In the data rows, zero lies at 4.5, halfway between 4 and 5.
Two rows play each game, the first against the second. How much does the first row win by? 10 is about a draw, 20 a big win and 0 a big loss. Wins can go round in a circle: one row can beat a second, the second a third and the third the first. Each row has two weighted sums of its numbers, A and B, taken from their middle values. A row wins by its A times the other's B, less its B times the other's A.
[3 3 6 7 3 3 5 5 5 5 4 3 3 4 3 3 4 5 3 5 3]
[3 3 4 6 5 4 3 4 6 7 3 3 5 3 3 4 3 3 5 3 6]: 13
[6 5 3 5 5 3 5 4 6 3 4 4 3 3 3 3 5 4 3 6 5]
[6 6 4 4 3 3 6 4 5 3 5 5 4 4 4 3 7 4 3 6 5]: 13
[6 5 4 3 3 3 6 3 5 3 5 5 4 4 4 3 6 4 3 5 4]
[4 4 3 5 6 3 4 6 3 6 4 3 3 4 3 6 3 4 4 4 3]: 9
[4 9 3 3 3 3 4 5 3 3 3 6 5 9 6 3 5 6 3 3 4]
[4 3 4 3 6 6 4 3 4 6 3 4 6 3 4 7 3 3 6 3 5]: 7
[3 3 3 3 3 3 3 3 4 5 3 6 8 6 3 3 4 3 8 3 4]
[7 4 3 5 3 3 8 4 5 3 5 5 5 4 4 3 8 5 3 5 4]: 12
[5 3 6 8 6 3 8 3 5 4 8 3 3 3 3 6 6 6 3 8 3]
[4 3 5 5 4 4 3 4 7 5 3 3 5 3 3 5 3 4 4 3 6]: 10
[7 4 6 6 6 3 7 5 5 4 8 3 3 3 3 6 5 6 3 7 3]
[3 3 7 6 3 4 3 4 4 9 3 3 4 4 3 7 3 4 6 3 3]: 14
[6 5 4 4 3 3 6 3 6 3 6 6 4 4 4 3 8 5 3 6 4]
[3 5 3 3 3 6 3 7 3 4 3 6 6 9 6 3 5 4 6 3 5]: 11
[3 5 4 5 3 3 3 8 3 4 5 5 3 9 4 3 5 8 3 3 3]
[4 6 3 3 4 3 5 3 3 3 4 7 7 5 3 5 3 3 8 3 4]: 8
[3 4 3 3 6 4 9 3 3 4 4 5 6 3 4 6 3 3 6 7 5]
[5 3 4 4 3 3 8 3 4 3 4 4 6 4 3 3 7 5 3 5 3]: 6
[4 4 5 4 4 3 5 3 6 3 5 5 3 3 4 3 5 4 3 7 3]
[3 3 7 5 3 5 3 3 4 8 3 3 5 5 3 7 3 3 6 3 4]: 7
[4 6 6 4 6 5 5 4 4 5 6 5 3 3 5 6 3 3 5 6 6]
[6 5 4 4 3 4 6 5 3 3 6 6 5 6 5 3 7 6 3 5 3]: 11
[3 3 5 7 6 5 3 5 6 8 3 3 3 3 4 5 3 3 5 3 7]
[4 3 3 4 5 3 3 5 5 6 3 3 4 3 3 5 3 3 5 3 5]: 8
[3 3 3 3 5 3 4 3 3 4 3 5 7 4 3 6 3 3 8 3 4]
[4 3 3 3 3 5 3 3 4 4 3 7 7 6 4 3 6 3 6 3 6]: 8
[4 3 3 3 5 4 5 3 4 3 3 5 5 4 3 4 4 3 4 5 4]
[3 3 4 5 6 3 7 3 5 5 3 3 4 3 3 5 3 3 3 4 4]: 13
[4 4 6 5 3 4 3 5 8 5 5 3 3 3 5 4 4 4 5 4 7]
[5 3 4 3 3 5 6 3 6 3 3 7 9 4 4 3 7 3 6 3 6]: 10
[3 3 4 5 6 8 7 3 4 4 3 5 6 3 6 5 4 3 5 7 7]
[3 3 8 6 6 7 3 6 4 9 3 3 3 3 5 8 3 4 6 3 6]: 12
[3 6 4 5 6 3 5 8 3 6 8 4 3 6 4 8 3 8 3 7 3]
[4 5 7 3 4 9 4 3 4 5 7 7 7 4 6 9 4 3 8 4 6]: 7
[5 7 4 3 6 3 3 3 6 3 5 6 3 4 6 3 4 4 5 6 6]
[5 3 3 6 5 5 3 6 6 7 3 3 3 3 3 4 3 3 5 3 6]: 10
[7 5 3 6 6 3 3 7 5 4 9 5 3 3 4 4 6 6 3 7 3]
[3 3 4 7 3 3 4 3 6 4 4 3 4 4 3 3 6 4 3 4 3]: 10
[3 3 3 3 3 4 3 5 3 5 3 5 7 8 4 3 5 4 6 3 4]
[5 6 4 4 5 3 5 5 4 4 4 3 3 3 4 4 3 4 4 5 5]: 10
[4 4 4 4 6 3 4 6 3 7 3 3 4 3 3 5 3 3 5 3 5]
[5 6 4 5 7 4 6 6 3 5 6 3 3 3 6 4 4 3 4 8 6]: 11
[3 4 6 5 6 6 4 5 3 7 3 3 4 4 4 7 3 3 5 4 5]
[3 3 8 5 3 8 3 3 4 7 5 5 7 6 4 8 3 4 7 3 4]: 11
[6 8 7 3 6 7 5 6 3 3 4 4 3 6 7 6 4 9 3 4 3]
[3 3 9 7 7 3 3 5 7 7 3 3 3 3 3 6 3 7 3 3 4]: 11
[7 4 6 7 7 3 9 4 6 3 7 3 3 3 3 5 6 5 3 9 3]
[4 3 7 6 3 9 5 7 4 6 6 5 6 4 7 6 6 4 5 5 7]: 11
[7 8 5 3 4 5 5 6 4 3 5 7 4 7 5 5 6 8 3 4 3]
[8 3 4 7 5 4 7 5 5 3 8 5 3 3 3 5 7 5 3 7 3]: 8
[3 5 5 5 4 3 6 5 3 3 6 4 3 7 4 4 5 7 3 6 3]
[5 3 5 3 3 4 8 3 5 3 3 5 9 5 3 5 5 3 3 3 5]: 9
[6 5 5 4 3 3 5 3 6 3 6 5 4 3 4 3 6 5 3 5 4]
[9 6 6 3 3 4 9 5 6 3 5 8 9 7 5 3 9 7 3 3 5]: 8
[4 3 4 6 6 5 3 5 6 7 3 3 3 3 4 5 3 3 5 4 7]
[6 4 5 4 5 5 3 3 7 3 4 4 4 3 4 5 4 5 4 3 5]: 9
[3 3 7 8 4 7 5 6 3 5 6 3 3 6 5 6 4 7 3 6 3]
[6 5 3 6 4 3 4 7 3 3 7 4 3 5 3 3 6 6 3 6 3]: 8
[4 3 8 7 6 5 3 4 6 5 3 3 3 4 4 6 3 9 3 4 3]
[7 6 3 3 5 3 7 4 4 3 5 5 4 3 3 3 5 4 3 5 4]: 9
[5 4 4 5 4 3 5 5 5 5 3 3 4 3 3 3 4 3 3 3 5]
[5 3 3 6 3 4 5 4 6 3 3 3 5 3 4 3 6 3 3 4 6]: 7
[4 5 7 3 4 7 4 3 5 4 6 8 7 4 5 8 4 3 7 4 7]
[9 4 7 9 9 3 5 3 9 3 9 3 3 3 3 3 9 9 3 9 3]: 10
[3 7 3 3 3 4 3 6 3 4 4 6 6 7 6 4 3 3 7 3 6]
[3 7 5 3 5 5 3 3 4 3 3 5 4 5 8 3 3 4 5 5 7]: 12
[6 4 3 3 4 3 5 5 4 5 6 5 5 3 3 6 5 4 5 3 3]
[5 6 4 3 3 3 6 4 3 3 6 6 4 5 5 3 6 5 3 6 3]: 9
[4 5 7 3 3 8 3 3 5 4 6 7 6 4 6 7 5 4 6 4 7]
[3 3 3 4 3 3 3 3 4 4 3 4 5 5 3 3 5 3 5 3 3]: 13
[6 5 3 3 5 3 3 3 6 3 4 5 3 3 3 3 4 3 5 5 5]
[4 3 3 5 9 3 3 3 5 6 3 3 3 3 3 7 3 5 4 3 3]: 10
[3 3 8 5 3 8 3 3 6 5 6 6 6 5 6 6 5 4 6 4 6]
[3 3 3 6 8 3 3 7 4 9 3 3 3 3 3 6 3 3 6 3 5]: 17
[5 6 3 3 4 3 6 3 3 3 5 7 4 5 5 3 6 3 3 7 4]
[5 4 3 3 3 6 3 4 3 5 9 9 6 4 3 8 5 3 9 3 5]: 10
[6 4 4 5 3 3 5 4 6 3 5 5 5 5 4 3 7 5 3 5 4]
[3 4 3 3 3 6 3 7 3 6 4 6 4 9 5 3 3 4 7 3 4]: 12
[3 3 5 4 3 9 4 4 3 7 3 3 9 9 8 4 3 3 6 3 6]
[3 5 3 3 3 5 3 7 3 6 3 6 6 9 5 3 3 6 7 3 4]: 11
[3 3 5 7 6 5 5 3 3 8 3 3 3 3 3 9 3 3 4 4 3]
[4 6 5 6 4 3 7 5 3 3 7 4 3 6 5 3 6 7 3 8 3]: 10
[5 3 3 3 3 4 3 3 6 3 8 9 6 4 3 5 6 3 9 3 5]
[6 6 5 3 4 4 6 5 5 3 5 4 5 3 5 3 5 5 4 4 6]: 17
[3 3 5 5 7 4 3 5 3 8 3 3 3 3 3 7 3 4 6 3 3]
[6 4 3 3 6 3 3 3 7 3 6 6 3 3 3 4 5 4 4 6 3]: 9
[7 5 3 8 3 3 7 6 5 3 7 4 3 5 5 3 9 8 3 8 3]
[5 6 3 3 3 4 3 3 6 3 5 6 4 5 6 3 6 4 4 5 6]: 10
[3 4 3 3 5 3 4 3 3 4 3 5 5 6 3 5 3 3 5 3 3]
[6 5 3 5 3 5 5 8 3 4 5 5 6 5 6 3 7 4 4 4 6]: 19
[3 4 3 3 6 5 4 3 3 3 3 4 4 5 5 3 4 5 3 5 3]
[8 5 3 3 3 3 3 3 8 3 6 7 3 3 3 4 5 6 5 3 3]: 8
[4 4 4 3 4 5 7 3 5 3 5 6 6 3 6 3 6 3 5 7 7]
[5 5 3 4 4 3 3 7 3 4 8 6 3 6 3 4 5 6 4 5 3]: 10
[3 3 5 8 7 7 3 4 3 9 3 3 3 3 3 8 3 3 5 4 3]
[5 4 4 5 6 4 3 4 6 5 4 4 3 3 4 5 3 3 5 5 6]: 11
[6 4 3 3 3 4 5 5 4 3 4 5 5 4 4 4 6 4 4 3 4]
[3 3 6 9 7 8 3 5 3 9 3 3 3 3 4 8 3 4 4 4 3]: 10
[3 7 6 4 3 9 6 8 3 5 4 7 9 9 9 3 7 3 6 3 9]
[6 4 5 6 7 3 3 4 6 3 4 3 3 3 3 4 4 8 3 5 3]: 8
[4 5 8 3 3 6 5 3 4 5 6 7 7 4 5 8 3 3 7 4 7]
[3 3 4 8 5 4 5 3 4 5 7 4 3 3 4 4 5 3 3 9 3]: 12
[4 6 6 3 3 8 4 5 5 4 3 7 9 7 8 3 6 4 6 3 9]
[5 8 6 3 7 4 4 6 4 4 3 3 3 4 6 4 3 7 3 4 4]: 10
[3 3 3 5 3 4 3 7 4 5 3 4 6 8 5 3 6 4 4 3 6]
[4 3 4 6 7 3 3 5 6 7 3 3 3 3 3 4 3 3 4 3 6]: 9
[3 6 3 4 3 5 3 9 3 7 3 3 4 8 6 3 3 4 6 3 4]
[3 3 3 8 6 3 3 4 3 8 3 3 3 3 3 6 3 3 3 5 3]: 11
[4 3 4 6 3 3 4 6 4 5 8 4 3 4 3 5 5 5 4 6 3]
[4 5 3 3 9 3 4 3 4 4 3 3 3 3 3 5 3 3 5 5 3]: 12
[3 3 3 6 3 7 6 5 4 5 3 4 7 5 6 3 5 3 4 5 8]
[8 5 3 3 4 3 6 4 5 3 6 6 5 3 3 3 7 4 4 4 5]: 12
[3 3 3 8 4 4 5 3 3 4 4 3 3 4 3 4 5 4 3 6 3]
[6 8 3 3 5 3 3 9 3 4 5 3 3 6 4 3 3 9 4 3 3]: 10
[3 3 3 3 3 5 3 4 4 5 3 6 8 7 4 3 4 3 9 3 6]
[3 9 3 3 6 6 6 3 3 3 3 5 6 7 9 3 3 3 4 6 7]: 19
[5 7 5 6 4 3 3 8 5 3 5 3 3 6 5 3 5 9 3 5 3]
[5 4 4 4 7 3 4 3 5 3 5 5 3 3 3 5 4 4 4 6 3]: 10
[5 9 6 3 3 9 3 9 4 3 3 9 9 9 9 3 6 8 9 3 9]
[4 6 3 3 6 3 7 3 3 3 4 5 4 3 5 4 4 3 3 7 4]: 8
[4 3 3 5 3 3 4 4 4 3 6 5 5 6 3 3 7 5 3 4 3]
[4 6 4 4 7 5 6 3 3 3 4 6 4 4 7 3 4 3 3 9 5]: 9
[3 7 4 5 7 4 3 8 3 6 3 3 3 7 7 3 3 8 3 3 3]
[9 4 3 7 5 3 9 6 5 3 7 4 3 3 3 3 9 6 3 8 3]: 15
[3 3 6 9 6 7 4 3 3 9 3 3 3 4 3 7 3 3 3 5 3]
[4 3 3 5 4 5 3 6 5 7 3 3 5 3 3 5 3 3 5 3 7]: 5
[3 4 3 3 4 6 3 3 3 4 3 4 7 6 5 3 3 3 5 3 5]
[4 5 4 3 4 3 3 3 4 4 3 5 4 5 3 5 3 5 6 3 3]: 9
[7 5 3 3 6 4 3 3 7 3 7 7 3 3 4 5 5 5 5 5 4]
[4 5 5 3 7 6 5 5 3 6 6 5 4 3 4 8 3 3 7 5 5]: 11
[5 3 3 4 3 3 3 3 7 3 6 5 4 3 3 3 6 3 5 4 3]
[5 3 6 4 3 4 4 4 6 4 3 4 6 5 3 5 5 6 3 3 3]: 6
[3 3 3 5 6 6 3 3 4 7 3 3 4 3 3 7 3 3 6 3 4]
[4 4 7 3 3 3 6 3 4 3 5 5 5 6 3 6 5 6 3 3 3]: 8
[3 3 4 4 6 6 3 4 3 7 3 3 5 3 3 8 3 3 6 3 3]
[3 3 7 5 3 4 8 3 3 6 3 3 6 8 3 7 4 6 3 3 3]: 10
[3 3 4 6 3 4 6 3 3 3 5 5 3 7 3 4 6 6 3 5 3]
[3 9 3 3 3 8 3 8 3 4 3 6 6 9 9 3 3 5 7 3 6]: 10
[4 3 8 5 3 8 3 4 7 4 7 6 6 5 7 4 7 6 5 4 6]
[7 3 3 4 5 3 3 3 8 3 5 4 3 3 3 4 4 7 3 3 3]: 14
[3 3 4 9 7 5 6 3 3 9 3 3 3 3 3 8 3 3 3 6 3]
[3 4 3 3 6 5 3 3 3 4 3 4 4 5 5 4 3 4 6 3 4]: 12
[4 5 7 3 4 8 4 3 4 5 7 8 7 4 6 9 4 3 8 3 6]
[3 4 3 3 8 3 8 3 3 4 3 3 4 4 3 5 3 3 3 6 3]: 11
[3 6 7 3 4 7 4 5 3 6 4 5 6 4 6 8 3 3 8 3 8]
[3 3 3 6 3 3 6 5 3 4 3 3 3 6 3 3 5 6 3 5 3]: 9
[4 7 3 3 5 5 3 3 3 3 4 6 4 5 7 3 3 5 5 4 4]
[6 5 4 3 5 4 5 5 4 3 5 5 4 4 4 4 5 5 4 4 4]: 11
[6 6 4 3 5 3 4 4 5 3 5 5 4 3 4 3 5 5 4 4 4]
[5 7 5 7 4 3 3 8 5 3 5 3 3 6 5 3 5 9 3 6 3]: 10
[4 3 4 6 6 5 3 4 5 6 3 3 3 3 4 5 3 3 4 4 5]
[7 6 3 3 4 3 5 5 5 3 5 5 4 3 3 3 6 3 4 5 6]: 13
[3 6 5 4 4 5 3 4 6 3 3 4 3 5 8 3 3 3 5 5 8]
[3 6 3 5 7 7 6 3 3 3 3 5 3 5 8 3 5 4 3 9 4]: 9
[5 9 9 3 3 8 3 7 9 3 3 8 5 9 9 3 6 9 4 3 9]
[3 7 4 3 7 3 3 4 4 4 3 3 3 5 6 3 3 5 4 4 5]: 4
[3 7 3 3 4 9 3 9 3 7 3 5 5 8 8 3 3 4 7 3 6]
[3 4 3 4 3 6 4 4 3 5 5 6 5 7 6 3 4 3 6 5 4]: 11
[3 3 7 3 3 8 3 3 4 6 4 6 7 5 5 8 3 3 8 3 6]
[3 4 3 3 3 3 3 5 3 4 3 5 6 6 3 3 3 3 8 3 4]: 12
[4 5 8 3 3 5 4 3 6 4 7 7 5 4 6 6 4 3 6 6 6]
[4 3 5 5 5 3 4 3 6 5 3 3 4 3 3 3 3 4 3 3 5]: 11
[4 5 8 3 3 7 3 3 5 5 7 8 7 4 5 9 4 4 8 3 6]
[4 5 4 4 5 3 7 3 3 3 4 4 3 5 3 5 4 6 3 5 3]: 12
[6 4 3 4 5 4 6 4 5 4 5 4 5 3 3 4 5 3 4 5 5]
[3 3 5 3 3 6 6 3 4 3 3 4 7 6 5 4 4 3 3 3 4]: 7
[8 7 4 4 3 3 3 8 6 3 6 6 3 6 5 3 6 9 3 3 3]
[7 5 3 4 3 4 4 4 6 3 6 6 4 4 4 3 7 6 3 4 3]: 12
[3 5 5 4 4 3 5 3 4 4 3 3 5 5 5 3 3 3 3 3 6]
[7 3 3 8 3 3 6 8 5 5 4 3 3 4 3 3 7 6 3 5 3]: 13
[5 3 3 5 3 5 5 4 5 3 4 5 6 4 5 3 7 3 3 5 5]
[7 8 7 3 4 7 9 3 4 3 3 9 9 6 7 3 8 4 3 5 5]: 12
[3 3 6 5 3 8 3 6 5 7 5 3 4 4 6 6 3 5 6 3 7]
[3 3 5 7 5 5 5 3 3 8 3 3 4 3 3 8 3 3 4 3 3]: 10
[8 5 3 4 3 3 6 4 6 3 5 6 5 3 4 3 7 3 3 5 6]
[3 3 3 8 7 3 4 5 3 8 3 3 3 3 3 6 3 3 4 4 3]: 5
[7 5 3 6 3 3 5 6 5 3 5 4 3 3 3 3 7 5 3 5 4]
[5 3 4 4 6 5 4 4 4 6 3 3 4 3 3 7 3 4 6 3 4]: 5
[3 4 8 3 3 9 4 4 3 6 6 7 9 6 6 9 4 4 8 3 6]
[3 6 5 3 3 6 3 6 4 5 3 6 9 8 6 3 3 4 8 3 9]: 10
[5 4 5 4 3 4 5 4 6 3 5 5 4 3 4 3 6 4 3 5 5]
[6 3 5 4 4 5 4 3 7 3 6 6 5 3 4 4 6 3 5 5 5]: 12
[4 5 8 3 3 5 4 3 6 4 7 7 5 4 5 6 5 4 6 4 6]
[3 3 6 7 7 9 3 6 4 9 3 3 3 3 5 8 3 3 6 4 6]: 10
[5 3 3 3 6 3 3 3 6 3 4 5 3 3 3 4 4 3 5 5 4]
[3 3 3 3 5 3 5 3 3 4 3 4 6 3 3 4 3 3 6 6 6]: 12
[6 5 5 4 4 3 6 4 3 3 5 5 3 5 3 5 5 7 3 6 3]
[3 4 3 3 7 4 5 3 3 4 3 4 3 4 3 5 3 3 5 5 3]: 9
[3 3 4 4 7 3 3 4 3 7 3 3 3 3 3 7 3 3 6 3 3]
[3 3 4 7 8 8 3 7 3 9 3 3 3 3 5 7 3 4 6 4 5]: 13
[4 4 3 4 6 4 9 3 3 3 3 4 5 5 4 4 5 4 3 6 3]
[3 6 5 5 5 5 7 5 3 5 5 4 5 4 6 4 4 3 4 7 6]: 12
[3 3 8 4 3 6 3 5 5 7 3 3 5 5 5 7 3 4 7 3 7]
[8 3 3 7 3 3 6 6 7 3 5 3 4 3 3 3 9 4 3 4 3]: 8
[3 8 6 3 6 7 7 3 3 3 3 4 7 6 9 3 3 3 5 4 8]
[3 5 4 4 9 7 3 7 3 9 4 3 3 3 5 9 3 3 8 3 6]: 2
[3 3 5 5 5 4 3 4 5 6 3 3 3 3 3 6 3 3 6 4 5]
[9 5 3 3 3 3 6 7 8 3 6 5 5 3 3 3 9 4 3 4 6]: 11
[5 3 3 3 3 5 3 3 4 5 9 8 4 3 3 7 5 3 9 5 4]
[6 3 3 5 4 3 6 3 6 3 4 4 4 3 3 3 6 3 3 6 5]: 11
[6 3 3 4 6 4 4 3 6 3 5 6 3 3 3 3 5 3 3 8 3]
[3 7 4 5 6 3 3 8 3 5 3 3 3 7 5 3 3 9 3 3 3]: 13
[4 4 3 3 6 3 3 3 3 5 3 4 5 3 3 5 3 3 7 3 4]
[7 8 4 3 3 3 3 8 6 3 6 6 3 6 4 3 5 8 4 3 3]: 9
[8 6 3 5 5 3 5 7 5 4 6 4 3 3 3 4 5 4 4 5 5]
[3 6 5 6 7 8 5 3 3 3 3 3 3 6 9 3 4 5 3 9 4]: 13
[3 3 5 6 5 8 3 5 6 8 3 3 5 3 5 5 3 3 6 3 8]
[3 5 4 3 3 4 5 4 3 4 5 6 4 8 5 4 4 4 4 5 3]: 10
[4 3 3 4 7 4 3 3 5 3 3 4 3 3 3 4 3 3 4 4 4]
[3 3 5 6 5 4 7 3 3 7 3 3 4 5 3 7 3 4 3 5 3]: 7
[5 3 3 3 5 4 4 3 5 3 5 5 4 3 3 5 5 3 5 4 3]
[5 6 3 4 4 3 4 8 3 4 7 6 3 6 3 3 5 6 3 5 3]: 9
[4 3 3 5 6 6 4 3 4 5 3 3 5 3 4 6 3 3 5 4 5]
[4 4 8 3 3 7 5 3 5 4 7 8 6 5 6 7 5 3 7 5 6]: 6
[3 3 7 7 8 5 5 4 3 9 3 3 3 3 3 9 3 4 4 5 3]
[4 3 5 6 3 3 3 6 5 6 4 3 3 4 3 3 5 6 3 3 4]: 6
[3 9 7 3 3 9 6 7 3 6 3 6 9 7 9 6 3 3 9 3 9]
[8 6 3 3 3 5 6 5 5 3 5 7 7 4 5 3 8 4 3 4 6]: 9
[3 4 7 6 6 6 3 6 4 8 4 3 3 3 5 7 3 4 6 4 6]
[3 6 8 5 3 7 7 3 7 3 4 6 6 5 9 3 8 4 3 9 7]: 14
[3 3 3 3 3 3 3 3 6 4 4 5 5 4 3 3 5 3 6 3 3]
[9 6 3 6 4 3 8 7 4 3 5 4 3 3 3 3 8 4 3 6 4]: 2
[3 4 3 3 6 5 6 3 3 3 3 6 6 5 3 6 3 3 6 4 3]
[3 3 4 4 4 5 3 3 6 4 4 5 5 3 5 3 4 3 5 5 7]: 10
[6 4 4 4 3 5 6 3 5 3 6 7 5 5 5 3 8 5 3 5 4]
[5 4 6 4 3 6 3 4 7 4 7 6 5 4 5 5 5 5 6 4 6]: 10
[4 3 3 5 6 3 3 5 5 6 3 3 3 3 3 5 3 3 5 3 6]
[7 6 5 4 3 3 3 8 9 3 7 6 4 6 5 3 9 7 3 3 6]: 16
[6 6 4 3 3 3 5 5 6 3 5 4 5 3 5 3 6 4 4 4 7]
[3 3 5 6 6 3 3 5 6 8 3 3 3 3 3 5 3 4 5 3 5]: 8
[4 5 5 3 6 5 5 4 3 5 6 5 4 3 5 7 3 4 6 5 5]
[6 3 4 5 3 3 8 3 6 3 3 4 5 3 3 3 7 3 3 5 5]: 13
[3 7 3 3 4 6 5 4 3 4 3 3 6 8 8 3 3 3 5 4 5]
[4 4 7 4 3 4 3 4 6 5 6 5 4 3 4 5 5 4 5 5 5]: 8
[4 3 3 5 6 3 3 4 4 5 4 3 3 3 3 4 3 3 4 4 3]
[3 3 5 5 7 5 3 6 3 9 4 3 3 3 3 8 3 4 6 3 3]: 9
[7 3 3 4 3 3 3 3 9 3 8 7 4 3 3 3 7 3 6 3 5]
[3 3 5 7 5 3 6 3 5 5 3 3 4 3 3 3 3 4 3 4 4]: 8
[5 3 3 6 3 3 5 7 3 4 4 3 4 6 4 3 7 5 3 4 3]
[6 5 3 3 8 4 4 3 5 3 5 5 3 3 4 5 4 4 4 5 3]: 6
[8 4 3 4 3 3 6 6 4 3 5 5 5 4 3 3 8 4 3 4 4]
[4 3 3 5 7 3 3 6 6 7 3 3 3 3 3 4 3 3 5 3 7]: 1
[4 5 5 3 3 5 6 3 4 3 3 8 9 6 5 5 5 3 7 3 6]
[3 3 5 5 3 7 6 4 3 4 6 6 5 7 6 4 6 6 3 6 3]: 6
[6 4 3 6 4 4 7 7 3 5 8 6 4 3 3 5 6 3 5 7 5]
[4 3 5 6 3 7 8 3 6 3 4 6 7 4 7 3 9 3 3 9 5]: 16
[4 6 8 3 3 5 5 3 5 3 6 7 6 5 5 7 4 4 6 4 6]
[6 4 3 3 6 3 4 3 6 3 6 5 3 3 3 4 4 4 4 6 3]: 11
[9 9 3 3 4 3 6 8 3 3 5 5 4 4 4 3 7 5 3 4 5]
[4 5 4 3 3 5 6 3 3 3 3 7 9 5 5 4 4 3 6 3 7]: 1
[8 4 3 3 4 3 4 6 5 4 6 5 5 3 3 4 6 4 5 3 5]
[3 3 5 5 5 3 3 3 4 8 3 3 3 3 3 7 3 3 6 3 3]: 9
[6 3 4 5 5 3 7 3 6 3 5 5 4 3 3 3 7 3 3 8 3]
[4 3 3 5 6 3 6 3 4 6 3 3 5 3 3 5 3 3 4 3 5]: 15
[6 5 3 3 3 3 3 6 5 4 8 8 4 3 3 4 6 3 7 5 6]
[6 3 3 4 3 4 5 4 5 4 3 4 6 3 3 3 5 3 4 3 6]: 9
[5 3 3 4 3 3 6 5 4 4 6 5 5 4 3 3 6 3 4 5 4]
[4 4 5 7 6 6 4 5 5 5 3 3 3 4 6 3 3 5 3 5 5]: 10
